D: 4 groups of rows, each row roughly a mix of its group's hidden directions:
D (104 x 10):
[[  1  11  -2  -3  -4 -33   7  10 -23 -19]
 [ 20  16  10 -22  -8 -15  12  11 -22  -4]
 [  0  -7  17  -7 -24  16  11 -20  23  -5]
 [ -7  -8   8  25   7  -8   0   3 -25 -27]
 [ 10 -29  -4  -5  -9   1  20 -16 -14 -18]
 [-15  20   9 -16 -15  -3   8  14  21  19]
 [  9  19  14  11 -13 -21 -10  -5 -20 -20]
 [  4 -17  10 -20 -27   3  21  -5  17   2]
 [  9 -32  -7  -8   2   5  25 -14  15  -3]
 [  0 -22 -18  17   0  -8  -2 -31  -5 -14]
 [ 10 -30   4 -11 -16  -1  20 -15  -5 -15]
 [-23  13  -7 -22  -2 -11  18  24   0   7]
 [ 16 -19  -7   6   1 -19   6  -5 -34  -6]
 [-16 -17 -12  -5   6  28  -1  -2  16  21]
 [  3 -24  -6 -10   3  11  24  -9  26  10]
 [ 15 -14  -7 -34 -10   7   1   5   5 -21]
 [-28 -19   7  -2 -13  15   6  13  22   2]
 [-11 -26 -25  12   1   9 -11 -22  -1  -5]
 [ -8  29   8   1  -4  -2 -26  19 -14  -7]
 [ 15   7 -18  -9  23   8 -23   2 -18  11]
 [ 15 -18 -10 -25   1  17  18  -3  20  -1]
 [-17  16  10  12   7  22 -24  12  13  10]
 [-17 -12 -17   1 -13   4  10 -11  -8  33]
 [  3 -28  -8 -11  -6   4  24 -11 -12 -21]
 [  2 -11  -5  17  10   1  22 -20  13  26]
 [ 21  11  34   4  -4  -1 -22   0   2  -1]
 [-11  29   7  17   2  -9 -22   9 -18   1]
 [-23   1 -12 -12  10   3 -15  17  -2 -29]
 [-19   6  -4 -25 -12 -11  25  18   0   7]
 [-12  12  -3  -8   1 -13 -15  13 -14 -34]
 [  6  29  12  -4  15  10 -21  19  -6  11]
 [ 18   4  -8 -38  -9  12  -6   8   8  -7]
 [  8 -28  -8  -5  -6   1  21 -13 -18 -19]
 [ -3  28   1 -21  -9   6 -22  16   9  11]
 [ 29   8  -6  -3  13 -20  -1 -13 -24  -8]
 [-14  12  -6 -20 -17  -6  27  16   0  14]
 [-14 -33 -20  10   1   7  -5 -18   6  -5]
 [-14 -19 -19  -5   4  15  14   0   9  28]
 [ -6  34   4  -5  -2   8 -19  16   6  18]
 [ 27   7  22  20 -11 -12   4 -14  -5  12]
 [ -4 -19 -11 -18 -20  -4  31   4   7   4]
 [-22  -8 -19 -14  18   7  -1  21   6 -19]
 [-11  16   8 -16 -18   7  11   9  27  17]
 [ -1 -25  -9 -14  -3  -8  24  -2 -19 -18]
 [ -3  33   4  -9  -4   9 -19  18   5  17]
 [ -6  10  -3   3   6  10   7  -3  25  36]
 [  2 -35  -1  10   5  -2  24 -14   0 -12]
 [  9 -11  -1   7   5  13  27 -10  14  28]
 [ 13   9  12  16 -23 -12   1 -22 -15  16]
 [-19  -4  -6  -6  15  13 -20  19   7 -24]
 [  6 -11   5  12  -3  23   2 -15  15  31]
 [-12 -31 -27   4   2  12  -8 -16   2   0]
 [ 11  -7 -17  12  25  -1 -23 -19 -12  -4]
 [-12 -12 -21  -1  -9   7  18 -13  -2  30]
 [ -9  18   8  16   4  -8 -20  12 -24 -19]
 [ -4  -8   7  37   9  -9  11  -9 -20  -1]
 [ 22 -24   3  -1 -21  13  14 -19   5  -4]
 [-14 -19   9  32   5 -13  11  -9 -13 -10]
 [  5 -27  -9  -5  -2   1  20 -12 -19 -22]
 [ -3   6  -1  13   7   7  13  -8  17  38]
 [-24  -5 -18 -12  15   6  -6  20   3 -23]
 [-11  32   8  11  -1  -5 -24  13 -13   4]
 [ -7  31   8   1  -4  -2 -26  18 -13  -3]
 [ 13  -6 -20   9  20  -1 -22 -20 -17  -5]
 [ 16  10  29   8   6  -2 -23  10   3 -19]
 [-15  21  11   6   3  23 -23  16   7  11]
 [-11  12   5 -18 -23   8  20   5  22  13]
 [  7 -13 -20  16   6  -6 -11 -30 -13 -12]
 [ 21 -19  -4  19   8  12  -9 -21 -11 -16]
 [-11  26  16  -5 -16 -10  -2   8  15  23]
 [  2   6  -7  24  21   5 -29 -18  -2  -2]
 [  3 -34  -5   3   3  -3  24 -18  10  -2]
 [  8 -30 -28  -6   6  -8   9 -17  -5  -2]
 [-29  -9   2   4 -18  19   5   8  23   8]
 [ -7  34   2  -7  -5  -2 -28  14  -3   6]
 [  8  -5  -9  23  21   4 -16 -13 -21 -17]
 [ -6 -34 -17  -1  -9  -7  18 -15   5  -8]
 [ -1   2   5  24   7 -11  -7   0 -30 -23]
 [ -6 -20  -4 -19 -15   0  31  -6  -6 -15]
 [-23   3 -18 -14   7  -3  -7  14  -7 -30]
 [ -5  34   6  -1  -6   2 -19  13   0  22]
 [ -8 -26 -22  16   3   3  -7 -25   2  -7]
 [-25  -8 -32 -11   9   7  12   5   3 -11]
 [ 26  12  20  10 -16 -13   5 -19  -6  12]
 [-13 -23  -9 -15 -22   3  26   5  11   4]
 [ 17  21   0  15  17  -6 -23 -14 -16  -5]
 [ 12 -24 -16   7  14  -6  16 -24  -2 -14]
 [-10  20   7  10  11  21 -29  10   4  10]
 [-23 -10 -30 -16   0  -5  17   6  -8   8]
 [ 17  11  27   3 -12  11 -21 -18   6  10]
 [ 16   2   0  27  15  13 -27 -14   0  -3]
 [  9 -21 -10  -6 -11 -20  26 -15  -6 -11]
 [ 25   7  23  21 -12  -9   1 -15  -4  12]
 [-23 -11 -16 -17  11  24  -8   8  14   1]
 [-14  25  10 -10 -11  -3   0  14  21  22]
 [-23 -22  -2  -8 -21   9  18   8  17   3]
 [ 11 -20 -10  13  16  -4  -5 -10 -26 -20]
 [ 14  -9   7  11  -4  16   8 -17  14  32]
 [-19   4 -23 -11  -4 -21  10   8 -21 -15]
 [ -5 -28  -8 -13 -17  -8  28  -2   5  -5]
 [ 25  -2  20   7  -5   6   4 -13  11  29]
 [ 12  16  18  20  -6   0 -25 -11  10  17]
 [-14  12  14 -16 -24   6  15   0  24  10]
 [  4 -28  -8 -12  -5  -9  23  -4 -20 -16]]
the two rows of each list that fit no group, in list order (the others fit one group, some only roughly):
- J85: [  9 -26   1   4 -20 -14  20 -20   9  -9]
- J350: [ -9  18   8   1 -13 -12 -24  12 -22 -15]
- J45: [ -2  23   8 -17  -7   9 -22  26  -6 -11]
- J771: [-18  -4 -25 -12  21   4  10  18  10 -14]
- J316: [-20  30   5  -8  -6   2   1  15  18  17]
- J670: [-24   7  -3 -13 -31   6   7  -5  15  12]
- J226: [ -6   4   8   4  -6 -15 -19  10 -25 -29]
- J691: [  9  -7  -9 -25 -18 -10  28   8 -13   2]
- J914: [-13 -18 -21 -13   8  17  16   1  13  20]
- J662: [-31  -9 -25 -17   6  13  -3  12   0   1]
- J957: [-22  -8 -25  -6   4 -16  17  15 -17  -6]
- J483: [-18  33   3   0   1   2  -9  14  15  18]

J85, J670
- J900: [ -7  20  20 -14 -18   2  10  27   3   7]
- J722: [  6   6  -2 -15  -1  16  11   2  25  31]
- J375: [  3  32  19  14  11   3 -22   5  -7  -1]
- J383: [-15 -17 -25  -7   4  13  19  -2   8  22]
- J51: [ 12 -21 -19 -12   5  -6  14 -26  15   5]
- J621: [-10   1   9  -3 -10 -10 -20  12 -19 -31]
- J968: [ 17  21  -7   6  19   2 -24  -7 -22   5]
- J748: [-11   1 -15  -7   1  25  -9  -2  10  32]
- J869: [  3 -19   8 -23 -24  -2  25  -1   9   2]
- J236: [ 13  26  13  15   7   3 -30   2   2  -7]

J748, J236
- J742: [ 17  14   8  14   9 -26 -12   2 -10 -24]
- J171: [  3  14  -1  13  18   9 -35  -7 -14  -4]
- J969: [ 33  13  24  14   3 -12   7  -7   4  -1]
- J488: [-22  -7  -9  -6  -6 -10  -2  10  -7 -36]
- J65: [  2   7  11 -19 -19  -4  29  21   3   7]
- J684: [  9 -28  -8   7   8  -9  15 -19 -10 -22]
- J555: [ -6   1   7  13   0 -17 -14   4 -26 -29]
- J367: [ 22   9  14  14 -17 -20  10 -16 -13  10]
- J373: [ 16   5   6  15 -19 -15  10 -18 -15  23]
- J935: [-22 -18 -17  -8  -7  20   3  -5   3  24]

J742, J488
- J326: [-10 -16 -11  -8  22  22   0  19  21  -1]
- J625: [-20  -4  -8 -22  -3 -18  21  22  -9  -2]
- J574: [  4  27  18  21   9  -1 -24  -5  -5  -8]
- J522: [ -7 -13 -20 -14  22   2  13  19   8 -20]
- J67: [ 29   6  28  13  -6   3  -5 -14   8  13]
- J409: [-14 -21  -6   3 -12  12  21 -10   6  27]
- J963: [ -1  -6   0 -14 -24 -10  36   6   4   3]
- J123: [-12  34   4   0   0   4  -7  16  16  19]
- J254: [ 12   3  11  17 -20 -17   7 -16 -16  21]
- J823: [ -4  -5   5  25  11  -4 -16   0 -27 -21]

J409, J823
- J648: [  9   6  11  20  11  13 -28 -14  17  -7]
- J164: [-14  -3  -3 -15  21  17 -14  17  17 -17]
- J58: [ -4  22   1 -21 -11  -4 -28  16  -6 -13]
- J595: [-22  -9 -26 -14  14  -2  11  21  -1 -10]
- J743: [-13  29  18 -11 -10  -5 -15  17  10   8]
- J450: [ -1  19  -2 -10  11  20 -22  21  -1  19]
- J91: [ -1  24   4  -1  14  19 -25  17   0  15]
- J698: [ 11  16   5  20 -11 -24   5  -9 -17 -19]
- J724: [-11  34   6   1   0   2  -9  13  19  18]
- J641: [  2  23   8   8  13   4 -33  13   3  13]
- J76: [-13 -13 -23   1  -6  -4  26  -5  -6  25]

J743, J641
